(in the rows, 128 means zero)
These points lie on a tree of bent strands in 26 dimensions: the strands fork, and no path loops back.
tomi: [139 142 177 101 151 149 124 130 182  87 140 130 142 115 155  85  97 128
 111 122 142  99 127  78 124 120]
vebed: [107 103 105 138 108  95 166 124  61 136 148  91  58  95  86 127 159  97
 139 129 114 142 119 175 144 106]
Nemi: [ 49 113 150 129 136 175 104  68 127 147 136  85 115 143 102 165 106 147
 117 116 128 124  41 131 159 154]
gopi: [175 153  99 147  98 123 114 129 102 154  94 194 166 163 166 161 166 115
 121 147 143 119 175 131 127 151]
Bav: [159 146  87 141  94 150  64 113  62  99  90 136 167 145 117 152 141 129
 104 142 115 118 119 123 165 118]
romit: [126 132 142 120 175 125  93 146 212 127 135 100 161 114 137  95 121 112
 146 123 103 153 148 113  74  82]
popo: [168 130 106 166 106  93 158 152 119 212  98 191 145 150 163 138 128 139
 149 127 128 136 190 129  94 176]
dafu: [133 107 102 155 133  94 142 124  79 107 122 118 117 134  80 153 147 102
 114 137 116 129 121 184 162 124]
suvem: [175 134 102 169 106  89 153 153 126 207  92 197 145 155 167 140 133 135
 144 127 131 135 198 128  94 176]
dafab: [ 64 106 146 122 139 163 115  82 133 123 124  90 115 140 110 140 111 160
 113 130 122 132  51 118 156 160]
mir: [143 151 180 101 155 152 123 138 194  98 145 128 142 114 155  78  87 124
 116 117 139 102 134  72 120 114]
rek: [ 69 104 145 118 140 158 119  85 136 114 120  91 115 140 113 131 117 163
 111 134 120 134  55 114 153 162]
mera: [123 153 175  73 161 147 123 170 206 131 162 134 120 100 138 110  97 135
 134 131 150 127 133  78 114  98]
Pusu: [123 125 106 109  73 161 153  79  96 121 138  85  59  96 100  99 120  73
 157  94 225 123 152 172 116  88]
gudu: [165 158  95 131 101 140  95 120  61 120  97 149 160 153 133 144 140 128
 110 143 136 126 141 138 145 132]
vime: [195 146  94 173 107  83 142 153 140 195  81 213 149 171 173 148 145 127
 132 129 136 135 213 126  97 177]
tem: [108 124 100 130  86 143 166 108  83 118 143  87  56  98 100 114 129  81
 159  89 176 130 141 184 126  93]
val: [ 97  85 137 111 134 128 129 105 142  60 122 109 122 146 133  88 159 177
  97 142 110 133  76 108 140 169]
vusa: [141 175 185  89 166 153 130 166 221 137 158 134 128 112 156  64  71 128
 135 106 132 115 148  59 101  95]
robek: [ 57 110 149 126 138 169 111  76 130 137 129  87 115 141 105 153 107 154
 115 124 125 129  45 123 158 157]
laf: [184 152 101 151 103 113 126 135 123 188  86 191 167 162 167 155 147 128
 127 134 150 130 193 125 111 170]
kurig: [118 126 104 114  75 157 156  85  94 119 139  86  59  98 101 103 120  73
 158  93 216 123 150 176 118  90]
ragi: [108 108  99 134  96 120 166 123  62 133 145  87  49  93  93 122 152  97
 148 109 126 145 127 176 135  95]
debez: [ 96 108 150  49 147 133 110 163 185 123 173 137 108  80 117 185 135 145
 130 168 175 147 109 101 124 107]
belid: [144 171 184  94 164 153 128 159 218 127 155 130 133 114 157  62  72 125
 130 106 130 111 146  59 105 100]
Las: [107 103 105 138 108  95 165 123  61 136 148  91  57  95  87 127 159  96
 139 129 114 142 118 175 144 106]
Burur: [130 112 122 136 166 114  82 112 189 133 109  84 170 121 116 121 156 122
 145 124  89 175 144 134  65  73]
Fup: [108 104 102 135 100 109 165 123  59 136 146  88  52  92  90 124 156  98
 143 119 118 146 122 174 139  99]
Beg: [ 41 116 153 130 134 179  97  61 125 155 141  83 118 146  99 175 107 139
 117 108 133 120  39 139 159 152]
rame: [152 135  88 146  99 137  74 108  67  98  98 137 153 144 106 157 150 126
 103 141 114 116 118 138 171 118]
Biruk: [105 126 160  57 152 139 115 167 192 126 169 136 112  87 124 159 122 141
 132 155 166 140 117  94 121 102]
Sif: [135 133 173 100 146 145 126 124 171  79 136 132 141 117 154  90 107 133
 107 126 145  97 120  84 125 125]
nipi: [158 125 112 162 105 100 167 150 108 217 109 179 147 144 159 136 121 145
 157 125 122 140 177 131  95 176]
Subi: [123 105 116 134  98 122 194 132  89 220 148 132 156 138 158 145 105 170
 162 120 102 167 141 142 114 178]
rozat: [158 147  87 140  94 151  66 114  62 101  89 136 167 146 119 152 140 129
 104 142 116 118 122 123 163 119]
vefim: [ 77  98 143 114 140 149 122  91 139  96 118  95 117 141 119 116 129 168
 106 139 117 135  62 111 150 165]
Ral: [138 162 171 101 175 145 117 166 224 135 149 120 142 112 150  70  88 118
 141 110 120 128 152  78  87  87]
Gari: [126 161 170 106 159 134 145 164 189 125 153 126 117 115 145  87  84 119
 144 106 125 117 146  86 100 104]
vilel: [142 173 182  93 169 152 127 166 224 137 155 129 133 113 156  62  73 124
 137 104 127 117 151  63  95  92]
Bar: [113 120 140 155 161 111 178 161 135 105 163 109  94 115 116 125 127 115
 156 123 115 118 120 166 137 120]
zed: [148 124  89 149 108 125  92 109  71 103 107 136 143 143  97 158 153 120
 103 140 116 118 123 151 170 123]
sagub: [125 129 139 123 174 124  91 142 209 128 132  98 163 115 135  98 125 113
 147 124 101 157 147 116  72  81]
Dulud: [170 132 105 168 106  91 156 152 122 210  95 193 145 152 165 139 129 137
 147 127 130 136 193 129  94 176]
Nef: [109 132 163  61 154 141 116 167 194 128 167 135 114  89 127 149 117 140
 133 150 163 138 120  91 120 101]
dit: [112  99 114 130  97 123 197 129  91 219 151 123 154 133 160 146  99 173
 160 118  99 170 135 145 114 176]
Koma: [119 103 154 101 133 127 134 116 146  59 130 132 131 129 150  92 145 162
  99 137 133 108  96  98 126 145]
dofu: [ 94 105 148  48 146 132 109 162 183 122 174 138 108  79 116 188 138 146
 129 170 176 148 108 102 123 107]
lir: [135 132 173 100 146 144 126 124 170  78 136 132 141 117 154  91 108 134
 106 127 146  97 119  84 125 126]
Muk: [121 109 158 100 135 130 132 117 149  62 131 133 133 126 150  94 138 157
 100 135 137 105 100  96 126 141]
Mep: [107 113  99 133  92 129 167 121  68 128 144  86  49  94  96 120 145  94
 152  99 138 142 132 180 132  94]
puno: [155 139  87 145  95 143  65 108  67  94  94 138 159 145 109 156 147 129
 103 141 113 116 114 132 171 114]
kar: [157 144  87 143  92 148  57 108  65  93  88 138 165 145 113 155 144 131
 104 141 112 117 110 126 172 111]
mabir: [ 37 117 154 130 134 181  95  57 125 157 143  81 119 147  97 178 109 134
 118 104 135 119  39 143 160 151]
bipab: [186 141  97 171 106  86 146 154 134 200  85 207 147 164 171 145 140 130
 136 128 134 134 207 127  96 177]
sir: [172 155  99 143  98 124 111 126  92 139  96 189 160 163 160 157 164 117
 117 148 142 120 165 138 131 143]
Teli: [187 142  96 171 106  85 145 153 136 199  84 208 147 166 171 145 141 129
 135 129 135 134 209 127  96 177]
rafed: [137 136 175 101 148 147 125 127 175  82 137 131 142 116 154  89 103 131
 108 125 144  97 123  82 124 124]
Pur: [113 122 143 152 161 114 176 163 138 105 163 110  95 115 119 123 124 116
 157 123 117 119 120 162 135 120]
bok: [ 74 100 143 115 140 153 121  89 138 103 119  94 117 140 117 122 123 166
 108 137 118 135  59 112 152 164]
Kedip: [ 67 104 145 119 140 160 118  84 135 117 122  91 115 140 112 134 115 162
 111 133 121 133  54 115 154 161]
kiz: [ 97 102 110 176 146  66 194 148  88  99 147  96  80 115  85 162 153  96
 144 130  99 125 123 216 143 128]
benab: [101 105 115 174 150  74 191 150  98 104 152  99  82 114  90 153 148  99
 144 127  99 121 123 206 143 127]
rasi: [144 163 183  98 161 153 125 150 210 114 151 129 138 114 156  68  77 124
 124 110 133 108 142  64 112 106]
ved: [115 133 151 138 160 123 169 166 152 104 160 115 101 116 129 116 114 119
 159 120 122 120 125 140 123 116]
neru: [114 128 147 145 161 119 172 165 146 104 162 112  98 116 124 119 119 118
 159 122 120 119 122 151 129 118]
Lebo: [151 121 116 157 104 106 174 147 100 220 119 169 149 140 156 136 117 151
 163 125 117 145 168 132  99 177]
Tud: [ 97 104 110 171 142  68 190 144  86 104 149  97  78 113  86 156 153  94
 143 130 102 124 122 210 145 127]
zuv: [136 111 118 142 101 119 188 137  90 221 140 145 154 141 155 142 110 166
 165 122 107 160 149 137 110 180]
sim: [144 157 181 100 158 153 124 144 201 105 148 128 141 114 156  73  82 124
 119 114 135 105 138  68 117 111]
Deviv: [167 159  98 133 101 132 102 121  70 124  98 164 157 159 142 147 150 125
 112 145 140 125 148 143 140 134]
nifof: [171 156  99 142  99 124 110 125  91 139  96 188 160 163 159 157 164 117
 118 148 142 121 164 139 132 142]
nizef: [166 159  96 132 101 136  99 120  65 122  97 157 158 156 137 145 144 126
 111 144 139 126 145 141 142 133]
tuz: [129 113 124 136 166 114  82 115 191 132 111  86 169 120 118 119 154 121
 145 125  90 174 144 132  65  74]
sil: [142 171 180  94 171 150 126 167 224 137 154 128 134 113 155  63  76 123
 138 105 126 119 151  65  94  91]
Pem: [144 115  94 151 118 111 113 113  74 107 114 131 132 140  88 156 153 112
 105 139 118 121 125 165 169 125]
vapub: [157 145  86 142  92 149  57 109  65  93  88 138 166 146 114 154 143 130
 103 140 112 117 111 125 171 112]
puba: [150 129  88 148 103 130  84 109  70 100 104 137 147 143 101 158 152 123
 103 140 115 117 121 145 170 120]
Zuge: [117 105 110 164 141  80 168 138  82 103 133 104 102 123  83 154 145  95
 130 134 109 130 117 199 154 122]
ven: [136 134 173 101 147 145 126 124 173  79 137 132 142 117 154  90 106 133
 107 126 145  97 121  83 125 125]
Pizer: [ 33 119 155 128 133 184  91  51 126 160 147  79 120 150  96 183 111 128
 118 100 139 116  39 148 159 150]
pedad: [149 120 117 154 104 108 177 145  97 221 124 165 150 140 155 136 116 154
 164 124 116 148 164 133 101 178]
tula: [142 176 185  89 167 153 130 166 222 137 158 133 128 112 156  63  70 128
 135 104 131 115 149  58 101  95]
rusi: [104 104 108 145 118  83 169 126  67 130 150  93  65 100  86 133 156  93
 139 134 112 135 118 182 147 114]
bitip: [116  97 149 102 131 122 135 115 143  56 130 130 129 133 148  89 152 168
  97 137 128 113  91 101 127 151]
genul: [128 106 106 158 137  89 152 129  80 105 126 113 112 130  80 153 146  98
 120 136 114 130 119 190 160 122]
vadi: [ 47 113 151 130 136 176 103  67 126 149 137  85 116 144 101 167 106 146
 117 115 129 123  41 132 159 154]
bonol: [136 170 183  85 165 152 128 167 217 135 159 134 125 109 151  76  78 130
 135 112 137 118 144  64 105  96]
vigep: [119 104 155 100 134 127 134 116 147  60 130 132 131 129 150  93 144 161
  99 136 134 107  96  98 126 145]
notu: [116  97 149 103 132 122 134 116 144  56 130 130 129 133 148  90 152 168
  97 137 128 113  91 100 127 150]
vikur: [104  80 135 114 131 120 131 109 142  51 126 114 124 148 138  82 166 180
  94 142 107 131  79 108 137 170]
Popav: [ 98 105 110 168 141  69 187 142  85 107 150  96  78 112  86 154 153  94
 143 131 104 124 122 207 145 127]
pada: [108 125 100 129  85 145 165 105  85 117 143  87  56  99 100 113 127  80
 159  89 181 128 143 184 125  93]
zupeb: [102 122 157  55 151 137 114 166 190 126 170 136 111  85 122 166 126 142
 132 159 168 142 115  96 122 104]
Nemu: [144 116  92 151 116 114 108 112  73 106 113 132 134 141  90 157 153 114
 104 140 117 121 125 162 169 124]
Pudo: [146 120  91 149 112 118 102 111  72 105 110 134 138 141  92 157 153 116
 104 140 117 120 124 157 169 124]
Fomiv: [142 151 180 101 156 152 123 138 194  97 144 128 142 114 156  78  87 124
 115 117 139 102 134  72 120 115]
Gitur: [153 136  87 146  97 139  70 108  68  97  97 138 155 144 108 157 148 127
 104 140 114 116 117 136 171 116]
tisar: [158 146  87 141  94 150  64 113  63  99  90 136 167 145 117 152 141 129
 104 141 115 118 120 123 165 118]
nur: [130 111 121 137 165 113  82 111 188 134 106  83 170 121 115 123 159 123
 145 124  88 176 144 136  64  71]
Meli: [125 127 139 124 174 123  90 140 208 128 131  97 163 115 134  99 127 114
 147 124 100 157 147 117  72  80]
Gasig: [105 104 106 141 113  88 167 125  63 134 149  92  61  97  86 130 158  95
 139 132 112 139 117 178 146 110]
lem: [151 131  88 147 101 133  79 109  69  99 101 138 150 143 103 157 151 124
 104 140 114 117 120 142 171 119]
vonis: [161 152  90 134  99 149  81 118  58 112  93 136 166 148 124 146 136 128
 107 142 125 123 133 127 153 127]
kital: [163 128 109 165 106  95 162 151 114 214 103 185 146 146 161 137 124 141
 153 126 125 138 184 130  94 176]
Dugef: [118 147 171  69 158 146 121 169 202 130 163 135 118  96 134 123 104 136
 133 138 155 131 128  82 117  99]
vovuf: [150 120 117 155 104 108 177 146  97 220 123 166 151 140 155 136 116 153
 164 124 117 148 164 132 101 178]
bep: [165 158  96 131 102 139  97 120  63 121  97 152 159 154 135 145 142 127
 110 144 137 125 143 140 144 132]
Zul: [189 153 100 157 105 100 132 139 131 193  84 198 159 166 166 151 143 131
 130 130 149 135 198 129 106 171]
napez: [127 136 147 117 177 129  96 151 216 128 138 103 159 113 140  90 114 112
 146 122 106 150 149 107  76  82]
Giku: [172 132 104 168 106  91 155 153 123 209  94 194 145 153 165 140 130 137
 146 127 129 136 194 129  94 176]

Start at the first point of each line and follow the strands to each of the others. Where do the paths split? Write each fork as brackets around the two groups it separates, the group with the point that comes earlier in the line first. The first line is answered.
dafab (rame Las Beg romit)  (((rame Las) romit) Beg)
Bar (Ral Fup tomi lem)  ((Ral tomi) (Fup lem))
pada (Pusu mabir zed zupeb)  (Pusu ((mabir zupeb) zed))
Nemi (Pusu sagub Pizer vapub)  (((Pusu vapub) sagub) Pizer)
nizef (vebed dofu tomi Zul)  ((vebed (dofu tomi)) Zul)
Gitur (pada sim Dulud romit)  ((pada (sim romit)) Dulud)
Sif (rek gopi kurig debez)  (rek ((gopi kurig) debez))
zuv (mabir dit rusi Burur)  (((mabir Burur) rusi) dit)
lir (romit vigep kurig Teli)  ((romit (kurig Teli)) vigep)
Koma (mabir tisar Gasig Burur)  (mabir ((tisar Gasig) Burur))
vonis (Pizer Nef Teli tem)  (((Pizer Nef) tem) Teli)
bitip (Nemu tuz tem Pizer)  (((Nemu tem) tuz) Pizer)
lir (Bav bitip Las napez)  (((Bav Las) napez) bitip)
nifof (kurig Meli dit mir)  ((kurig (Meli mir)) dit)
Muk (debez gopi vebed Kedip)  ((debez (gopi vebed)) Kedip)
